Some points, one per row:
"-34 49 18 -21 -14 20 31 -15 -20 -7 34 29 -43 -50"
"29 -26 -2 7 -27 -23 6 57 -6 -49 -41 16 4 -1"
"-55 -1 12 17 17 12 -1 -65 -15 52 73 32 -33 -48"
"53 -22 -26 12 35 0 -24 26 37 -2 -73 -69 60 90"
"30 -20 -3 -5 -36 -30 -2 47 -7 -45 -43 17 3 -1"
"-26 55 23 -26 -22 11 27 -18 -22 -6 34 21 -43 -51"
"-35 51 17 -22 -17 20 27 -20 -24 -11 32 26 -45 -50"
"-53 -4 10 17 13 16 -3 -65 -14 49 71 34 -31 -49"
"-50 0 11 15 16 15 -9 -64 -14 53 77 25 -32 -48"
"-51 1 8 16 14 13 -2 -64 -18 52 75 27 -30 -47"
"27 -20 -6 -18 -39 -34 6 48 -1 -37 -35 26 16 13"
"-27 59 28 -24 -22 13 25 -16 -16 -2 40 15 -41 -50"
"-56 0 12 13 13 15 -5 -65 -16 49 77 30 -28 -46"
"54 -24 -26 12 39 7 -26 29 37 -3 -74 -72 57 84"
"-38 46 18 -20 -14 21 32 -17 -25 -11 33 29 -41 -45"
"-54 -2 7 15 15 11 -1 -67 -15 51 74 30 -30 -47"
"-40 47 16 -22 -14 23 29 -22 -27 -13 34 31 -45 -49"
"50 -25 -23 10 41 0 -32 31 37 -2 -67 -74 59 82"
Then 23 other points, each followed by its number:
"49 -27 -23 11 38 -2 -28 25 34 -2 -71 -77 57 83" 0
"28 -21 -7 -10 -38 -30 1 44 -7 -46 -44 20 9 5" 1
"-53 0 12 17 14 12 -5 -65 -15 51 73 28 -31 -47" 2
"52 -24 -26 13 37 2 -29 27 34 -5 -70 -71 59 83" 3
"-51 3 17 18 16 15 1 -60 -13 51 85 23 -32 -48" 4
"12 -25 -19 -28 -42 -37 17 48 16 -7 -13 28 29 29" 5
"53 -26 -27 13 37 1 -27 27 34 -6 -74 -68 57 85" 6
"-52 3 12 18 14 14 -4 -64 -10 54 82 30 -28 -44" 7
"-52 -1 13 16 15 15 -2 -64 -15 53 71 28 -30 -46" 8
"-20 62 30 -26 -23 10 27 -12 -19 -2 38 14 -38 -51" 9
"-25 57 25 -24 -21 15 30 -18 -21 -8 34 20 -42 -52" 10
"-32 53 20 -25 -20 18 32 -14 -20 -11 37 24 -45 -51" 11
"53 -23 -22 9 33 -1 -23 27 37 -2 -71 -64 62 89" 12
"53 -22 -27 5 32 -2 -26 24 32 -7 -74 -60 62 89" 13
"-51 3 13 12 13 12 -4 -62 -12 50 82 28 -27 -45" 14
"-35 47 21 -18 -16 21 32 -21 -22 -7 35 31 -42 -50" 15
"-38 49 18 -20 -16 25 32 -18 -25 -6 32 29 -41 -48" 16
"30 -26 -4 2 -25 -14 7 57 -10 -48 -44 20 0 0" 17
"51 -23 -24 9 33 -3 -26 26 35 -5 -69 -65 62 90" 18
"-54 5 17 14 14 12 -8 -56 -6 52 87 20 -25 -53" 19
"31 -22 -3 -2 -29 -26 4 52 -4 -46 -37 15 -2 -4" 20
"26 -24 -7 0 -28 -23 3 53 -7 -44 -40 16 -4 -5" 21
"-56 1 9 19 16 14 -4 -65 -15 50 68 33 -31 -49" 22
Which of these numbered points is nearest to each point below, looking only along the 2 directions in which the first points spread most? Its number follows each.
"-37 44 14 -18 -16 21 31 -21 -26 -11 37 27 -41 -50" > 15
"18 -20 -12 -26 -42 -39 12 47 11 -15 -15 30 27 24" > 5
"53 -21 -25 15 36 -1 -26 28 36 -4 -72 -72 58 86" > 6
"-50 -1 11 14 16 15 -5 -64 -12 48 79 27 -31 -47" > 2
"-50 -2 11 19 13 13 -2 -63 -15 50 74 27 -30 -45" > 8
"53 -28 -28 11 37 0 -30 26 35 -7 -64 -77 60 84" > 0
"-57 1 10 20 14 12 -3 -66 -14 47 72 30 -31 -47" > 22
"-27 53 18 -26 -20 15 34 -19 -23 -6 36 28 -44 -48" > 11
"-54 1 9 14 13 13 -5 -65 -17 50 72 31 -33 -46" > 22
"32 -20 -5 3 -32 -22 3 48 -8 -47 -41 14 -2 -4" > 20
"51 -27 -27 12 38 0 -29 29 35 -4 -70 -72 60 86" > 3
"28 -19 -10 -15 -38 -36 5 43 -7 -39 -36 23 11 11" > 20
